Here are some points, one per row:
c(-1.3, 0.9, -1.5, -0.7, 1.0, 1.8, -0.2, 1.1, -3.9, 1.5, -0.6, 0.9, -0.9, -1.4, -2.0, 0.3, 3.0, 1.0, 0.5, 0.2, 1.0, -0.6, -1.3, -0.4)
c(-1.5, -0.8, 0.8, 0.6, -1.0, -0.7, 1.4, 1.7, 0.6, 0.1, 1.4, 0.8, -0.9, 0.5, -2.9, 0.6, -0.5, -0.3, -1.4, -1.0, 1.3, -0.7, 0.4, -1.5)
c(0.5, -0.7, 0.5, 0.1, -0.8, -0.3, -0.7, -1.0, 0.1, 0.1, -1.0, 0.4, -0.7, 0.3, 0.3, 0.2, 0.1, -0.3, -2.1, 2.1, -0.7, -0.3, 0.3, -1.0)
c(-1.5, -1.1, 0.3, 0.9, 1.0, -0.3, -0.9, -0.7, 0.0, -1.7, 1.3, -1.2, -1.1, 0.6, 0.1, 0.7, -0.8, -0.1, 0.4, -0.3, 0.8, 2.4, -1.9, -0.9)
c(0.6, -0.1, 0.6, 0.8, -0.7, 0.0, 1.9, -0.6, 0.2, 0.7, 1.4, 1.3, 1.7, 0.7, 0.5, 0.4, 0.1, -0.2, 1.2, 1.8, -1.1, -0.4, 0.3, -1.3)
c(0.0, -0.8, -1.5, -0.8, 0.7, -0.3, 0.8, 0.8, 0.7, -1.1, -0.6, -0.4, 1.2, 0.7, 0.2, 0.5, 0.5, -0.8, 0.6, -0.2, -0.7, -0.4, 0.5, 0.3)
c(1.4, 1.2, 0.8, -1.4, 0.0, -0.1, -0.7, 0.6, -0.5, -1.2, 1.7, -0.6, 1.1, 0.0, 0.1, 0.1, 1.7, -1.4, 0.1, -0.1, 1.6, 2.4, -2.0, 0.9)
c(1.3, 1.5, -1.0, -1.0, 0.5, 2.4, 1.3, -1.2, -1.2, -1.6, -0.7, -0.9, -1.3, -1.6, -2.7, 0.7, -0.6, 1.3, 0.5, -0.2, -1.0, 0.0, 0.6, -1.4)
c(-2.0, 1.1, 0.5, 0.3, 1.1, -0.3, -1.1, -1.4, 0.1, 0.7, 1.4, 0.5, 1.7, 0.4, -2.9, 0.4, 0.2, -1.2, -1.1, -0.5, -1.1, 1.9, 1.1, -0.9)
c(-1.7, -0.5, 0.3, 0.5, -1.0, 2.6, -0.5, -1.1, 0.7, 0.6, -0.6, 1.0, 1.7, 1.1, 0.6, 0.9, -0.2, -0.6, 0.8, -0.8, 0.8, -0.5, -1.7, -0.9)
c(-2.3, -0.5, 0.7, -1.1, -1.6, -0.2, 1.2, 1.3, -0.2, -1.6, -1.0, -0.8, -1.0, 0.3, 0.5, 0.6, 0.2, -0.5, 0.1, -0.2, 1.3, -0.1, 1.0, 0.9)
c(0.5, 1.0, 1.0, 0.6, 0.6, 2.5, -0.7, 0.7, 1.7, 0.1, -0.2, 1.4, 0.7, 0.5, 0.3, -2.4, -0.2, 1.3, -1.1, -0.2, 1.0, -0.5, 0.5, 0.8)
c(0.0, 1.0, 0.3, 0.7, 0.4, -0.5, 0.0, 0.6, 0.7, 1.1, -0.8, 0.7, 1.1, 0.1, 0.8, 0.9, 0.1, 2.3, -1.3, 0.1, -0.4, 2.6, 0.3, 0.7)
c(-1.4, -0.3, 0.7, 0.7, -1.2, 2.2, -0.4, -0.9, 0.1, 0.4, -0.7, 0.7, -0.6, -2.2, 0.7, 0.4, 0.3, -0.8, 0.3, -0.7, 1.1, -0.2, -1.6, -0.6)
c(0.5, -0.9, -1.3, 0.9, 0.7, 2.5, 0.9, 1.0, 0.1, 0.4, -0.8, -1.2, 0.8, 0.5, 0.0, -1.6, -2.8, -0.7, -1.3, 0.1, 0.7, -0.1, 0.1, 1.1)
c(-1.2, 0.7, -1.7, 1.1, 0.6, -1.0, -1.1, -0.8, -2.5, -1.5, 1.0, -0.6, 0.9, 0.7, 0.9, -2.2, 0.3, 1.3, -1.7, -0.7, 0.5, -0.7, -1.6, -1.5)
c(-2.0, 1.2, 1.0, -1.3, 0.7, -0.5, 1.1, -1.2, 0.2, -1.0, 1.4, -0.1, -1.6, 0.5, 0.3, -2.7, 0.4, 1.8, 0.8, -0.1, 0.7, -0.3, 0.7, 1.1)
c(0.6, -1.0, 0.9, 0.4, 1.4, -0.4, 1.5, -1.5, -0.2, 1.0, -0.8, 0.8, -0.7, 0.2, 0.5, 0.4, 0.4, -0.2, -1.8, -0.6, -0.5, -0.6, 0.2, 0.7)
c(0.7, 1.9, -1.4, 1.0, 0.6, -0.9, 1.2, 1.1, 0.8, 1.1, 1.2, -0.9, 0.8, 0.0, 0.3, -2.0, -1.4, -1.1, -0.9, -0.5, 1.1, -0.5, 0.0, 0.3)
c(0.7, 0.8, 0.5, 0.7, -1.7, -0.9, -0.8, 0.7, 0.2, 0.5, -0.8, 0.7, 1.2, 0.3, -3.4, 0.1, -0.1, 1.7, -1.0, -0.3, -0.6, -0.4, 0.0, 1.2)
c(-1.7, -0.2, 0.4, 0.7, -1.0, -1.3, -0.5, -0.8, 0.2, 0.7, -1.1, 0.7, -0.6, -2.4, 0.4, 0.0, -1.1, -0.3, 0.8, -0.9, -1.1, -0.5, -2.3, -0.9)
c(0.7, -0.5, 0.7, 0.8, -0.5, -0.1, -1.0, -0.7, 0.3, 1.1, 1.4, -2.1, -0.8, 0.4, 0.1, 0.6, 0.6, -0.3, 0.5, 1.9, 1.1, -0.5, 0.6, -1.0)
c(0.9, -0.7, 0.6, -1.7, 0.8, -0.5, -0.4, 0.9, -0.4, 0.7, -0.6, 1.1, -0.8, 0.7, 0.6, 0.0, -0.2, -0.3, 0.7, -1.2, -0.8, 2.3, 0.7, -2.2)
c(0.4, -0.9, 1.0, 1.6, 1.1, -0.1, 1.1, -1.1, 0.5, -1.3, -0.8, -1.1, -1.0, 0.4, -0.1, -0.2, 0.8, -0.6, 0.8, -0.4, -0.9, -0.5, 0.5, 0.5)
c(-0.1, 1.9, 0.7, 0.6, 1.3, -0.1, -1.0, 1.3, 0.8, 0.6, -0.1, 0.6, -1.1, 0.2, 0.7, 0.8, -0.7, -0.9, -1.3, -0.4, -1.0, -1.4, 0.4, 0.4)
c(0.0, -1.3, -1.1, -0.7, 0.7, -0.4, 0.9, 0.9, 1.4, -0.8, 2.1, -0.4, 0.9, -2.3, 0.5, 0.8, 1.0, 2.1, 0.2, -0.1, -0.7, -0.3, 0.5, 0.8)
c(-1.8, -0.4, 0.9, -1.9, -0.9, -0.6, 1.2, -0.8, -1.9, 1.0, 0.7, -1.0, 1.4, 0.4, 0.3, -2.0, -2.2, -0.5, 0.6, 2.3, 0.4, 0.0, 0.6, -0.5)
c(0.2, -0.7, -1.2, -0.7, 0.6, -0.8, 0.8, 0.6, 0.4, -1.3, -0.8, -0.5, 1.4, -2.7, 0.2, 0.3, 0.4, -1.1, 0.2, -0.1, -0.3, -0.2, 0.7, 0.7)
c(0.7, -0.8, 0.4, 0.7, -1.2, -0.4, -1.1, -1.3, -0.3, 0.4, -0.6, 1.0, -0.5, 0.4, 0.0, -0.4, -0.1, -0.6, 1.1, -1.1, -0.9, -0.5, 0.5, 1.2)
c(0.6, -0.9, 0.7, -2.0, 1.5, -0.7, -1.2, 0.6, -0.4, 0.7, -0.4, 1.5, -0.7, 0.4, 0.1, 0.7, -0.9, -0.6, 0.5, -0.6, 1.7, -1.0, 0.5, 1.0)
c(0.4, 1.4, 0.9, -1.0, -2.1, 0.0, -1.0, 1.0, -0.6, -1.3, -0.3, -0.9, 1.1, 0.5, 0.8, 0.4, 1.0, 1.3, 0.5, -0.7, -1.0, -0.5, 1.0, 0.2)
c(0.9, -1.0, 1.1, -1.0, 0.8, -0.3, 1.4, 0.9, 0.0, -0.9, -0.6, -0.7, 1.0, 0.6, -0.1, 0.0, 0.7, -0.7, 0.3, 0.0, -0.9, -0.6, -2.7, 0.5)
c(0.2, -1.0, 0.3, 1.3, 0.9, -0.2, -0.6, 1.1, -0.5, 0.5, -0.6, 0.9, -0.9, 0.4, 0.1, -0.2, -0.3, -0.2, 1.4, -0.2, -1.0, 2.4, 0.5, 1.2)
c(0.5, -0.7, 0.5, 0.1, -0.8, -0.3, -0.7, -1.1, 0.7, 0.1, -1.0, 0.4, -0.7, 0.3, 0.2, 0.1, 0.2, -0.3, -2.0, 2.1, -0.7, -0.3, 0.2, -1.0)
c(0.7, -0.3, 0.8, 0.6, -0.6, -0.2, -1.0, -0.4, -0.4, 0.0, 1.8, 0.8, -0.6, -2.6, 0.4, 0.1, -0.6, -0.7, 0.7, 1.9, -1.2, -0.6, 0.6, -0.5)
c(0.6, 1.1, 0.7, 1.3, 0.9, -0.8, -0.9, -1.5, -1.0, -1.1, -1.1, -0.9, 1.5, 0.2, 0.4, 1.1, 0.2, 1.5, 0.8, -0.5, 1.8, -0.6, 1.1, 0.6)
c(0.7, -0.3, 0.3, 1.1, -0.9, -0.7, -0.2, 1.6, 0.0, 0.1, -1.1, 0.9, -0.7, 0.4, 0.2, 0.0, 0.4, -0.4, 0.9, 2.1, 1.5, -0.3, 0.4, -1.3)
c(0.3, 1.6, 0.4, 0.7, 0.5, -0.1, -0.4, 1.0, -0.1, 0.5, -0.6, 0.5, -1.0, 0.0, 0.7, 0.3, 0.1, -0.7, -1.4, -0.1, -0.7, 2.3, 0.5, 0.7)
c(0.8, -1.1, -1.0, -1.3, 0.6, 1.6, -1.1, 0.5, 1.6, 1.0, -0.7, -1.0, 0.8, -2.0, 0.2, -2.1, -1.2, 1.6, 0.5, -0.8, 1.0, -0.1, 0.6, -1.6)
c(1.1, -0.4, 0.8, 0.8, -1.2, -0.3, 1.4, -1.0, -0.5, 1.3, 1.4, -1.5, -0.8, 0.2, 0.3, 0.8, -0.8, -0.1, 0.7, -1.1, 1.3, -0.2, 0.3, 0.9)
c(0.2, 2.1, -1.7, -1.3, 0.5, -0.4, 1.2, -1.7, 1.8, -0.8, -0.9, -0.5, -1.2, 0.6, 0.2, 0.3, 0.6, -0.9, 0.7, -0.1, -0.5, -0.2, 0.2, 0.3)
c(0.7, -0.8, -1.9, 0.3, -1.5, 0.0, 1.2, -1.1, -0.8, 0.4, 1.8, 1.3, -0.8, 0.5, 0.7, 0.5, -0.2, -0.1, -1.7, -1.0, -0.9, -0.2, 0.2, 1.1)
c(0.6, -0.3, -2.4, 0.5, -0.7, -0.5, -0.9, -0.8, 0.6, 0.1, 1.3, 1.4, -0.7, 0.7, 0.1, 0.7, -0.7, -0.1, 1.0, 2.1, 1.4, -0.2, 0.1, -0.6)
c(0.0, -0.7, -1.8, -1.2, -1.5, -0.3, -1.4, 0.8, 0.5, 1.5, -0.4, -1.7, -1.0, 0.8, 0.1, 0.0, 0.9, -0.5, 0.5, -0.6, -1.1, -0.3, 0.4, 0.9)
c(0.1, -0.9, -1.5, -0.7, 0.7, -0.2, 0.8, 0.8, 0.3, -1.1, -0.6, -0.5, 1.2, 0.7, 0.2, 0.4, 0.8, -0.8, 0.5, -0.2, -0.8, -0.4, 0.6, 0.3)
c(0.5, 1.1, 0.8, -1.1, 0.7, -0.4, -0.8, 0.9, 0.3, -0.6, -0.3, -0.9, 0.7, 0.8, 0.2, 0.6, 0.7, 1.7, 0.6, 0.2, -1.1, -0.9, -2.5, 0.6)
These points spread out most along one direction. Take the direction at right angles to it along which they spread out most. Go by this last direction. How far along it is each point below, from 0 to 99? The average is 50, and the first point in the table lies past the average. One standard deviation of the points above along it is 16.
c(1.3, 1.5, -1.0, -1.0, 0.5, 2.4, 1.3, -1.2, -1.2, -1.6, -0.7, -0.9, -1.3, -1.6, -2.7, 0.7, -0.6, 1.3, 0.5, -0.2, -1.0, 0.0, 0.6, -1.4) 72
c(0.5, -0.9, -1.3, 0.9, 0.7, 2.5, 0.9, 1.0, 0.1, 0.4, -0.8, -1.2, 0.8, 0.5, 0.0, -1.6, -2.8, -0.7, -1.3, 0.1, 0.7, -0.1, 0.1, 1.1) 40
c(0.7, -0.5, 0.7, 0.8, -0.5, -0.1, -1.0, -0.7, 0.3, 1.1, 1.4, -2.1, -0.8, 0.4, 0.1, 0.6, 0.6, -0.3, 0.5, 1.9, 1.1, -0.5, 0.6, -1.0) 51
c(-1.5, -1.1, 0.3, 0.9, 1.0, -0.3, -0.9, -0.7, 0.0, -1.7, 1.3, -1.2, -1.1, 0.6, 0.1, 0.7, -0.8, -0.1, 0.4, -0.3, 0.8, 2.4, -1.9, -0.9) 68
c(0.0, -0.8, -1.5, -0.8, 0.7, -0.3, 0.8, 0.8, 0.7, -1.1, -0.6, -0.4, 1.2, 0.7, 0.2, 0.5, 0.5, -0.8, 0.6, -0.2, -0.7, -0.4, 0.5, 0.3) 29
c(-1.7, -0.2, 0.4, 0.7, -1.0, -1.3, -0.5, -0.8, 0.2, 0.7, -1.1, 0.7, -0.6, -2.4, 0.4, 0.0, -1.1, -0.3, 0.8, -0.9, -1.1, -0.5, -2.3, -0.9) 68
c(0.6, -0.3, -2.4, 0.5, -0.7, -0.5, -0.9, -0.8, 0.6, 0.1, 1.3, 1.4, -0.7, 0.7, 0.1, 0.7, -0.7, -0.1, 1.0, 2.1, 1.4, -0.2, 0.1, -0.6) 50
c(0.5, -0.7, 0.5, 0.1, -0.8, -0.3, -0.7, -1.0, 0.1, 0.1, -1.0, 0.4, -0.7, 0.3, 0.3, 0.2, 0.1, -0.3, -2.1, 2.1, -0.7, -0.3, 0.3, -1.0) 44
c(0.0, -0.7, -1.8, -1.2, -1.5, -0.3, -1.4, 0.8, 0.5, 1.5, -0.4, -1.7, -1.0, 0.8, 0.1, 0.0, 0.9, -0.5, 0.5, -0.6, -1.1, -0.3, 0.4, 0.9) 35
c(0.5, 1.0, 1.0, 0.6, 0.6, 2.5, -0.7, 0.7, 1.7, 0.1, -0.2, 1.4, 0.7, 0.5, 0.3, -2.4, -0.2, 1.3, -1.1, -0.2, 1.0, -0.5, 0.5, 0.8) 52
c(-1.4, -0.3, 0.7, 0.7, -1.2, 2.2, -0.4, -0.9, 0.1, 0.4, -0.7, 0.7, -0.6, -2.2, 0.7, 0.4, 0.3, -0.8, 0.3, -0.7, 1.1, -0.2, -1.6, -0.6) 80
c(0.6, 1.1, 0.7, 1.3, 0.9, -0.8, -0.9, -1.5, -1.0, -1.1, -1.1, -0.9, 1.5, 0.2, 0.4, 1.1, 0.2, 1.5, 0.8, -0.5, 1.8, -0.6, 1.1, 0.6) 54
c(-0.1, 1.9, 0.7, 0.6, 1.3, -0.1, -1.0, 1.3, 0.8, 0.6, -0.1, 0.6, -1.1, 0.2, 0.7, 0.8, -0.7, -0.9, -1.3, -0.4, -1.0, -1.4, 0.4, 0.4) 37
c(0.2, -1.0, 0.3, 1.3, 0.9, -0.2, -0.6, 1.1, -0.5, 0.5, -0.6, 0.9, -0.9, 0.4, 0.1, -0.2, -0.3, -0.2, 1.4, -0.2, -1.0, 2.4, 0.5, 1.2) 37
c(0.4, -0.9, 1.0, 1.6, 1.1, -0.1, 1.1, -1.1, 0.5, -1.3, -0.8, -1.1, -1.0, 0.4, -0.1, -0.2, 0.8, -0.6, 0.8, -0.4, -0.9, -0.5, 0.5, 0.5) 33
